Each row has a name. Each piece below is followed by the name of the row it came from. Each question is about the rows just above it.

[109 101 112 163 117 144 136 156 158  95 134 147 129 157  97 153 168 104
 141 153 132 173  73  99 116 117 160 138 160 137 129] : q69
[129 135 134 122  87 157 105 168 154 171  68 148 172 129 135 169 124 116
 117 142 141 187 137 106  55  80 191 103 128 173 122] : q984
[120  91 107 173 121 133 147 157 149  74 146 169 110 159 103 150 175 100
 156 168 123 162  69 100 138 136 145 150 173 128 140] : q775
[152  78  94 164 125 105 148 154 168  68 157 171 104 151 100 133 178  83
 167 151 114 138  69 103 155 147 133 161 181 110 156] : q784
[104 101 106 175 117 156 130 171 141  80 135 155 108 175 103 153 163 121
 159 168 130 169  63  99 119 119 156 146 165 136 123] : q952
[134 150 141 115  80 185 108 115 120 135  76 132 168 134 155 175 108 127
 127 153 158 191 155 128  53  68 202 111 125 186 115] : q610
[111  96 111 177 120 145 142 163 141  77 141 167 108 167 104 154 170 111
 158 174 126 171  69  99 130 131 150 145 171 133 130] : q715
[110 122 121 144  97 162 117 148 146 129  92 129 155 144 110 160 147 108
 115 143 135 186  99 107  60  87 180 114 144 156 117] : q362
[120 126 155  76  90  97 127  97 127 170 126 131 169  96 148 152 137 113
 110 126 111 131 177 144 136 106 134  95 108 148 129] : q554
[128  88 132 119 128  90 148 109 126 135 167 166 137 110 125 137 174  90
 130 112 104  73 134 110 193 119  80 126 118 108 140] : q246
[157  78  98 152 128  92 149 148 179  82 165 169 110 139  98 123 178  76
 162 129 109 110  74  90 165 151 116 153 166 101 163] : q577
[136  85 100 176 126 118 151 156 150  61 150 180 100 159 109 145 172 100
 168 174 119 158  69 106 150 149 140 160 181 119 143] : q48
asked: [202 111 125 186] | q610
asked: [105 148 154 168  68 157 171] | q784
Where do [146 169 110 159 103 150 175 100] appear? | q775
asked: [109 145 172 100 168 174 119 158] | q48

[127 129 131 125]  q785
[127 129 152 104]  q24
[129 127  71  61]  q504
[127 129 131] is in which row? | q785
Where do [127 129 152 104] appear? | q24

[136 160 157 109 104 134 104 134 115 141 128 127 166 145 151 102 135  88
 104 112 109 124 102 125 106 157 150 142 158 161 109 101 131 102 134 139
  77 130 131 132 142 138 110 138 127]  q574
[114 122 144 130 122 133 107 160 112 142 138 131 165 149 160 108 131  80
 103 113 113 126 107 123 101 156 144 148 154 161 106  95 122  96 134 139
  72 128 134 130 143 143 111 136 130]  q619
[108 128 144 128 120 126 110 154 110 143 144 132 161 150 167 114 124  78
  99 112 118 128 114 121  96 155 139 157 147 160 106  92 115  93 133 140
  69 127 138 128 142 148 111 135 131]  q8
[ 99 122 143 134 122 141 105 166 117 141 124 128 168 144 146 100 138  91
 106 111 107 123  99 124 110 156 152 136 160 158 109 104 134 104 134 137
  81 130 129 132 141 136 112 138 127]  q607
Which row holds [114 121]? | q8
asked: [136 160 158 109 104 134 104 134] | q607
asked: [114 122 144 130 122 133 107 160 112 142] | q619

[185 157 127 153  76 125  55 128  90 141 127 167  98 152 131 199 144  91
 133 101 144 146 140 167  73 118 105 151 156 121 188 114] -> q110
[185 127 157 153  76 125  55 144  90 141 127 167  98 152 131 199 144  91
 133 101 144 146 140 167  73 118 105 151 156 121 188 114] -> q161
[185 157 127 153  76 125  55 128 193 141 127 167  98 152 131 199 144  91
 133 101 144 146 140 167  73 118 105 151 156 121 188 114] -> q436
The row with [185 157 127 153  76 125  55 128 193 141 127 167  98 152 131 199 144  91
 133 101 144 146 140 167  73 118 105 151 156 121 188 114] is | q436

